0: [139 209 185 155 156 111 121 106 171 169 106 184  98 129  96  50  88 195
 177 150 127 153 255 104]
1: [105 146 114 116 126 140 147 102  92  80  90 149 143 109 114 153  88  61
 118 162 139 123 100 129]
2: [ 96 164 106 148  86 102 178  97 139 108 140 134 125  83 111 131 118  79
  87 145 145 125 142 125]
3: [131 147 215 135 128 120 116 145 188 191 119 162  98 179 102  75 101 200
 201 142 109 200 247 128]
4: [129 182  80 124  81 151 134 137  81 122 139  68 155  72 142 143 148  89
 128  82 175 146 102 170]
5: [121 152 109 108 119 137 140  97  94  82  93 148 143 104 122 158  90  58
 102 163 127 106 102 133]
6: [126  84 132 145  59 102 171 146 181 133 166 129 133 116 115 161 153  83
  91 143 124 128  96 158]
7: [121 144 114 112 123 149 139 106  92  79  86 142 156 104 114 163  92  51
 118 167 140 116  95 140]
8: [139 185  79 117  93 159 123 138  78 125 137  65 160  72 146 143 150  96
 134  80 173 135 100 163]
9: [156 120 155  94 164 111  79 160 130 157 106 234  62 203 152 108 118 223
 150 101  92 156 178 167]
10: [152 197 123  95 181 121  72 119  90 137  82 239  76 155 158  97  93 207
 139  98 116 140 211 159]
11: [127 215 189 156 150 116 121 103 161 170 103 167 103 128  98  48  81 191
 187 144 132 173 255 106]
12: [144 138 214 145 137 113 115 146 203 193 127 172 100 173 101  74 111 207
 190 146 106 177 244 122]
13: [111 146 111 116 119 134 149 101  95  79  95 149 140 108 114 154  93  58
 107 164 135 116  99 133]
14: [130 211 183 149 154 114 123 103 161 162 100 177  96 133  96  52  82 189
 178 150 128 161 255 103]
15: [ 97 158 108 154  89 102 181  96 147 106 140 137 128  82 107 133 121  78
  85 150 148 123 146 125]
16: [ 96 131  89 160 165 111 141  91  93  98 141 120 133 106 132 109 133 119
  90 131 137  88  96  83]
17: [145 173  97  93 157 205  87 118  56 103  85  47 195  84 146 159 114  88
 169 110 165 119  95 122]
18: [151 192 127 102 181 116  79 121  99 137  84 248  73 153 152  94  93 208
 139 102 117 137 211 155]
19: [127 212 185 153 154 115 121 106 161 169 106 176 100 133  97  49  85 193
 184 146 130 167 255 104]
20: [117  62 114 147 142 120 127 131 126 123 157  98 142 139 144 141 160 127
 100 123 117 103  65 110]
21: [100 151 100 160 139 106 166  87 124  96 133 110 114  93 113 103 122 113
  94 137 144  96 140  81]
22: [110 124  89 169 158 118 137  92  99  95 136 109 151  88 137 122 138 106
  86 130 145  82  92  98]
23: [111 160 105 149  88 103 173  92 153 109 141 138 138  74 114 142 122  73
  75 153 141 107 144 126]
24: [130 139 114 119 127 148 138 108  94  77  85 141 156 100 113 160  96  53
 117 166 141 106  90 139]
25: [ 96  86 140 151  80  96 181 123 160 117 153 101 108 136 108 129 134  96
 100 147 118 140 112 120]
26: [111 157 105 151  85 108 172 106 140 108 138 139 135  76 114 140 124  74
  88 142 150 118 130 140]
27: [154 120 106  98  94 163 106 183 105 159 163  50 153 124 151 149 178 131
 157  71 143 142  63 158]
28: [146  91 131  97 101 189 103 153  98 118 107  51 195 120 144 194 133  65
 158 124 140 148  54 168]
29: [ 96 151 103 160 136 103 170  86 125  96 134 112 111  97 110 101 120 111
  93 142 142  99 141  80]
30: [ 99 164 109 150  81 100 178  92 148 111 142 139 132  78 113 137 116  72
  79 151 141 121 147 127]
31: [147 111 106 108  80 160 119 172 109 142 153  44 155 117 148 162 173 110
 143  80 149 149  69 172]
32: [156 196 177 153 185 110 114 106 182 164 108 201  99 129  95  53  97 204
 165 159 118 110 255  81]
33: [113  61 116 143 170 110 127 133 129 127 163 124 121 156 138 121 157 154
 103 126 105  87  64  80]
34: [137 182  80 121 101 159 122 138  78 126 137  63 160  73 145 138 151 103
 137  78 174 134 100 156]
35: [146 170  96 104 145 199  92 118  58 102  88  43 196  77 147 159 118  81
 163 108 168 121  92 134]
36: [109  61 116 149 137 112 137 129 126 119 159 101 135 143 138 136 156 123
  96 128 114 105  62 106]
37: [113  75 125 149 135 110 154 132 149 119 155  96 112 145 116 119 155 136
 110 133 121 108  98  92]
38: [156 122 152  86 161 118  72 158 126 158 104 231  72 201 158 119 118 218
 148 100  93 160 178 173]
39: [103  56 119 158 139 109 144 130 129 117 160 104 131 144 132 131 156 124
 100 130 119 109  63 104]
40: [157 125 157  88 159 118  73 159 125 160 103 228  70 202 155 112 114 219
 154 101  91 162 179 172]
41: [120 143 113 115 125 145 141 103  97  80  88 147 154 101 116 163  92  54
 113 167 138 112  97 136]
42: [148 139 212 137 147 117 111 143 199 193 128 162 102 176  98  70 112 206
 192 153  98 161 235 103]
43: [111  55 121 161 122 115 144 130 131 114 154  93 145 131 134 144 155 105
  98 131 124 114  61 123]
44: [140  70 142 109 103 144 138 147 132 102 110 131 150 144 115 180 122  66
 124 165 116 123  61 156]
45: [154 103 126  85 131 210  78 156  88 131 107  24 205 120 156 186 138  94
 182 104 143 142  60 145]

[110  96 131 134  58 112 166 141 166 134 161 109 137 121 122 163 147  84
 101 135 128 152 105 157] 6
[112  79 133 152  85 102 170 125 160 115 151  98 121 129 115 140 143  94
  93 146 120 126 104 128] 25
[106  81 131 148  95 105 169 125 158 115 150  98 118 133 115 138 142 103
  99 143 122 129 108 120] 25
[155  98 124  88 130 204  83 157  87 125 108  25 199 126 150 182 143  93
 176 110 143 140  59 147] 45
[126  88 129 138  57 106 166 146 171 131 162 124 133 120 120 164 153  83
  92 138 125 136  97 167] 6
[112  83 134 145 129 105 161 126 162 121 152 104 104 145 110 115 144 135
 110 142 115 109 116  86] 37
[153 106 128  79 126 212  81 159  81 128 104  21 200 124 152 183 134  90
 187 106 142 146  55 146] 45
[123  88 139 145  62 101 173 135 188 133 162 125 134 117 112 158 145  81
  90 154 118 127 110 146] 6
[122  88 134 137  59 109 167 144 175 132 159 126 137 118 118 166 147  79
  97 143 124 137  98 160] 6
[115  88 130 139 130 110 152 127 158 127 155  98 112 143 117 120 147 136
 111 138 114 108 113  87] 37
[114  89 130 136  57 107 171 149 165 130 161 124 128 126 116 160 149  84
 100 137 128 147  94 163] 6
[136 107 115 118  53 145 136 169 120 141 158  63 156 113 142 168 165  87
 131  93 146 162  68 188] 31
[123  63 116 140 181 114 119 134 135 130 161 124 123 157 139 119 162 165
 107 126 105  79  72  75] 33
[125  81 139  99 100 148 136 143 121 104 108 122 146 147 122 180 114  68
 130 155 116 140  67 153] 44
[169 106 125  81 159 213  67 163  89 137 109  27 195 128 153 168 146 123
 192 100 139 121  62 123] 45
[141 112 110 110  71 156 123 179 111 150 160  55 157 118 146 161 172 107
 147  80 149 159  63 179] 31
[109  84 130 142 124 107 160 127 157 121 153  99 108 146 113 121 146 130
 108 140 117 115 114  92] 37
[189 104 127  76 176 221  52 169  92 141 104  35 202 127 156 170 149 132
 199 100 136 103  59 120] 45
[105 132  88 152 180 109 135  92  97  99 138 136 124 111 133 105 131 133
  88 132 130  72  99  72] 16
